Each row has a name. After each piece below comes the name of the row it's from, unless a question asks for something else. Each question is about the rows just above it. Places in a row count from 0.

z574: [-76  -7 -63 -90  23 -40 -61  36]
z869: [-27 -46  42 -77  42 117  62 -10]
z135: [-40 -41 -36 -27  48 -50  35  14]
z892: [-76  23 -63 -90 -40  -7 -19  86]
Where does [-75  -7 -63 -90  23 -40 -61  36] differ from z574, and what was there?
0, [-76]
One entry of z869 was changed: [-27 -46  42 -77  42 117  62 -11]. Where, and from what?
7, [-10]
Which row holds [-76  23 -63 -90 -40  -7]?
z892
Changed z892: [-76  23 -63 -90 -40  -7 -18  86]. Place and old value:
6, [-19]

z272: [   0    1   -6  -64 -111  -52]
z425: [   1  -53 -111  -64   -6  -31]
z139: [ -29  -63   -6   -7 -111  -40]
z648: [ -23  -52    1   -1 -113  -41]
Which value is in both z648 and z425?
[1]
Times [1] occurs in z272:
1
asked: [ -29  -63   -6   -7 -111]
z139
The one value in z425 and z648:
[1]
Times [-111] occurs in z272:
1
asked: [   0    1   -6  -64 -111  -52]
z272

z465: [ 16   3  -6   4  14   1  -1   2  -4   3   7  -4 -10  -9 -14 -11  -3 -12
  10 -16  -3 -18   8  17   7  12  12   3   5  14  -7  -3  10  14 -12 -35
  -2  10   0  -3   0  12  -9  -2   0   8]
z491: [ 16   2  -9   1  13   0  -1   2  -4   0   6  -4  -9  -9 -13 -10  -3 -13
   9 -17  -2 -17   8  18   8  12  10   3   3  11  -7  -3   8  14  10 -34
  -1 -29 -33  19  82 -21   6  19   0 -32]
z482: [-1  6 -3  4  1 -2  1  0 -1  6  0 -1  1 17  4 -4  1 -1 -2 -8 -2 -6  0  5
  4  7  2  0  0  1 -1  0  1  3 -4 -6  1  1 -1 -3  3  1 -3  1 -1 -1]
z392: [ 14   2  -9   1  13   0  -1   2  -4   2   6  -4  -9  -9 -13 -10  -3 -13
   9 -17  -2 -17   8  18   8  12  10   3   7  11  -7  -3   8  14 -13 -34
  -1 -29 -33  19  82 -21   6 -10   0 -32]
z313: [-25 -71  36  47 -18 -19 -15  37  62 -41 -41  61 -11  -1 -21  31  22   8
 -20  32  20  66 -26  -2   6  19   1  52 -33 -24 -23 -19  -1 -37  22   6
  -5 -27 -28  19  67 -19   8  17   1 -26]
The row with [-25 -71  36  47 -18 -19 -15  37  62 -41 -41  61 -11  -1 -21  31  22   8
 -20  32  20  66 -26  -2   6  19   1  52 -33 -24 -23 -19  -1 -37  22   6
  -5 -27 -28  19  67 -19   8  17   1 -26] is
z313
One entry of z392 was changed: [ 14   2  -9   1  13   0  -1   2  -4   2   6  -4  -9  -9 -13 -10  -3 -13
   9 -17  -2 -16   8  18   8  12  10   3   7  11  -7  -3   8  14 -13 -34
  -1 -29 -33  19  82 -21   6 -10   0 -32]. Where, and from what?
21, [-17]
How many times does z491 hold [9]?
1
Where do [ 16   2  -9   1  13   0  -1   2  -4   0   6  -4  -9  -9 -13 -10  -3 -13
   9 -17  -2 -17   8  18   8  12  10   3   3  11  -7  -3   8  14  10 -34
  -1 -29 -33  19  82 -21   6  19   0 -32] appear?
z491
Where does [ 16   2  -9   1  13   0  -1   2  -4   0   6  -4  -9  -9 -13 -10  -3 -13
   9 -17  -2 -17   8  18   8  12  10   3   3  11  -7  -3   8  14  10 -34
  -1 -29 -32  19  82 -21   6  19   0 -32] differ from z491, and what was there?
38, [-33]
Count of [-10] in z392:
2

z599: [  0  10  27  -9 -11  14 -51  -5   9  27 -54 -51 -22  -5 -18   1  25  -8
  37  21 -20   3 -61  31 -29  26 -45   6 -19  -7 -10 -30 -13 -47  -9  28
 -22  43   0  16 -20  22  15   0   2  37  39  23  -1  72]
z506: [ -1 -37 -34 -16  72 -16 -78  -2  66  41 -20 -32   2 -34  35  15  43   0
  -6  47  24  26 -66  38 -37 -37 -30 -42 -46  -4  47  -7 -61 -14 -38  -3
 -12  11  70 -26  10 -36 -31 -21  28   8  55  29 -71  73]
z606: [ -1 -37 -34 -38  72   4 -78  -2  66  41 -20 -32   2 -34  35  32  43   0
  -6  47  24  26 -70  38 -38  26 -30 -28 -46  -4  13  -7 -61 -14 -38  -3
 -12  17  52 -26  10 -36 -31 -21  28   8  55  29 -71  73]
z865: [-12 -16  15 -14  39  25 -24 -11  -2 -27 -41 -21  -8  17 -14 -12  24  -1
  35  52  -3   8 -52  24   9  22 -16  20  -2  19  -2 -32   3 -12 -14  22
  -5   1 -56  32 -14  29   8   6  -8  26  27   3 -85  44]
Which row holds [-12 -16  15 -14  39  25 -24 -11  -2 -27 -41 -21  -8  17 -14 -12  24  -1
  35  52  -3   8 -52  24   9  22 -16  20  -2  19  -2 -32   3 -12 -14  22
  -5   1 -56  32 -14  29   8   6  -8  26  27   3 -85  44]?
z865
asked: [ -1 -37 -34 -16  72 -16 -78  -2  66  41 -20 -32   2 -34  35  15  43   0
  -6  47  24  26 -66  38 -37 -37 -30 -42 -46  -4  47  -7 -61 -14 -38  -3
 -12  11  70 -26  10 -36 -31 -21  28   8  55  29 -71  73]
z506
Count of [-37] in z506:
3
asked: [ 27  -9 -11  14 -51  -5   9  27]
z599

z742: [-23 -40   2 -36  41 -61  32]
z807: [  7 -21  19 -40   3  63  35]
z995: [-10  -4  24 -52  14   8  24]
z107: [-36  61 -34  57  56 -45 -34]
z769: [  7 -21  19 -40  62 -40  22]
z499: [-18 -43  45 -42  31  26  31]
z157: [-11  33   6   0  -9  32 -16]
z642: [ 32  66 -86 -20 -19  -6  39]
z681: [-20  62  32 -86  66 -61  32]
z401: [ -5 -29 -20  62  24 -42   5]
Shared by z499 and z401:
[-42]
Shared by z769 and z401:
[62]
The one value in z995 and z401:
[24]
The row with [-20  62  32 -86  66] is
z681

z143: [23 18 16 50 54 91 64 79 94 61 79 55 50 61]
z817: [ -2 -15 -22  -1   3  29   1  10  26  -9   8 -15 -14 -52]
z253: [-53  26  21 -59  48  78  38  47  48 -59 -37 -53 -60 -35]
z844: [  7 -11 -23  -7  -6  18  -6   7  29   5  35  26  32  59]
z711: [  6 -10 -22  -9 -16   4 -31 -25 -11 -45 -22 -37 -26   2]
z454: [ 8 -2 -3 24 29 68 40 61 74 46 65 40 31 42]
z980: [ 32  26  21  51  48  78  38  47  48   9  17 -13 -18  -8]
z270: [ 85  68  53  62  44  62  16  18  25 -16  -1 -20 -16   5]
z708: [ 13  -3 -13   0  -4  14 -19 -16 -41 -41 -23 -41 -38 -41]
z290: [ 65  39  15  21   9  21 -16 -16  -3 -42 -21 -38 -29  -4]
z899: [ 14  -7  14 -11 -17   7 -21 -12  12 -18  12   4  14  42]
z674: [ 53  31  11  21  10  24 -12 -11   2 -38 -17 -34 -26  -1]
How many times does z253 hold [-53]?
2
asked: [18 16 50 54 91]
z143
Count of [-38] in z253:
0
Shared by z708 and z899:
[14]
Where does [ 32  26  21  51  48  78  38  47  48   8  17 -13 -18  -8] differ from z980, and what was there?
9, [9]
One entry of z708 was changed: [ 13  -3 -13   0  -4  14 -19 -17 -41 -41 -23 -41 -38 -41]. Where, and from what?
7, [-16]
Times [-41] occurs in z708:
4

z595: [ 31 -11  36  27  24 -28  11   5  27  30 -40]
z483: [ 27 -19  16 -44 -36  -8   4 -21  30  15 -18]
z122: [ 21  -9  13  22  19 -16  40  -6  37   9 -13]
z85: [-23   5 -21  57  53 -22  46  -7  13 -23 -35]
z183: [ -8  -7  13  18 -46 -11 -55  28  11  70 -10]
z610: [-10  -5  20  -8   5  13 -29  92 -32  26  37]
z350: [-27  18 -49  -7  -7  13  18 -46 -11 -55  28]
Where does [ -8  -7  13  18 -46 -11 -55  28  11  69 -10] differ from z183, and what was there?
9, [70]
Which value is in both z595 and z350?
[-11]
The one value in z483 and z610:
[-8]
Count of [-22] in z85:
1
One entry of z595 was changed: [ 31 -11  36  28  24 -28  11   5  27  30 -40]. Where, and from what?
3, [27]
asked: [ 16 -44 -36  -8   4]
z483
[ -7  -7  13  18 -46 -11 -55  28] is in which row?
z350

z973: [12 -4  6 19  2 15 17 -2  7  6  6]
z49: [ 10  25  10  22  10  16 -86  10  22  16  16]
z35: [ 12  25 -84  10  10  16 -86 -26  22 -76 -21]
How many times does z49 hold [16]?
3
Times [22] occurs in z49:
2
Where does [12 -4  6 19  2 14 17 -2  7  6  6] differ from z973, and what was there?
5, [15]
Times [10] occurs in z49:
4

z878: [ -4 -38  34  29 -15 -48  39  -5 -41  27 -48 -20  19  30  30   5  55 -85
   7   8 -26 -54  47  -7 -36 -29  43  66 -44  16   6   2 -75   3 -37  29
  13  -9  42  68  26   6  63  12  -5  70 -40  22  -6   9  27 -38  34   9
  46]
z144: [ -4 -35  31  27 -19 -46  36  -5 -41  29 -46 -19  17  30  28   8  49 -83
  10   7 -26 -51  44  -8 -36 -24  44  63 -44  17   7   0 -74   4 -37  30
  12  -8  40  67  24   4  63  15  -2  65 -40  22  -9  18  27 -37  36  10
  42]
z637: [ -3 -34  31  26 -18 -45  35  -5 -41  28 -45 -19  17  31  27   8  49 -82
  10   7 -25 -51  45  -8 -35 -24  43  62 -43  16   6   0 -74   4 -36  30
  11  -8  39  65  24   4  63  15  -1  65 -41  21  -9  17  26 -37  35  10
  42]
z445: [ -5 -37  33  27 -17 -47  39  -4 -42  27 -47 -20  19  30  30   6  52 -85
   8   8 -26 -53  44  -7 -36 -27  43  64 -43  17   7   0 -75   4 -36  31
  12  -8  42  68  25   4  63  13  -5  69 -40  23  -8  18  27 -36  35   9
  45]
z919: [-11  -8  13   2 -33 -24  16   9 -50  29 -30 -12   5  36  18  22  14 -75
  27   7 -14 -40  21 -14 -29   0  30  37 -28  19   6 -23 -64  14 -23  50
  -5   2  30  51   9  -8  59  31  21  44 -38  18 -29   6  18 -26  49  12
  18]
z858: [ -3 -32  29  24 -18 -43  33  -5 -41  27 -44 -18  16  31  26   8  47 -81
  10   7 -24 -51  45  -9 -34 -24  41  60 -40  16   5  -3 -73   5 -34  31
  10  -8  38  63  23   4  62  16   2  63 -41  19  -9  15  25 -37  35   9
  40]
One entry of z144 was changed: [ -4 -35  31  27 -19 -46  36  -5 -41  29 -46 -19  17  30  28   8  49 -83
  10   7 -26 -51  44  -8 -35 -24  44  63 -44  17   7   0 -74   4 -37  30
  12  -8  40  67  24   4  63  15  -2  65 -40  22  -9  18  27 -37  36  10
  42]. Where, and from what?
24, [-36]
Which row holds [ -4 -35  31  27 -19 -46  36  -5 -41  29 -46 -19  17  30  28   8  49 -83
  10   7 -26 -51  44  -8 -36 -24  44  63 -44  17   7   0 -74   4 -37  30
  12  -8  40  67  24   4  63  15  -2  65 -40  22  -9  18  27 -37  36  10
  42]?
z144
Where does [ -4 -38  34  29 -15 -48  39  -5 -41  27 -48 -20  19  30  30   5  55 -85
   7   8 -26 -54  47  -7 -36 -29  43  66 -45  16   6   2 -75   3 -37  29
  13  -9  42  68  26   6  63  12  -5  70 -40  22  -6   9  27 -38  34   9
  46] differ from z878, and what was there?
28, [-44]

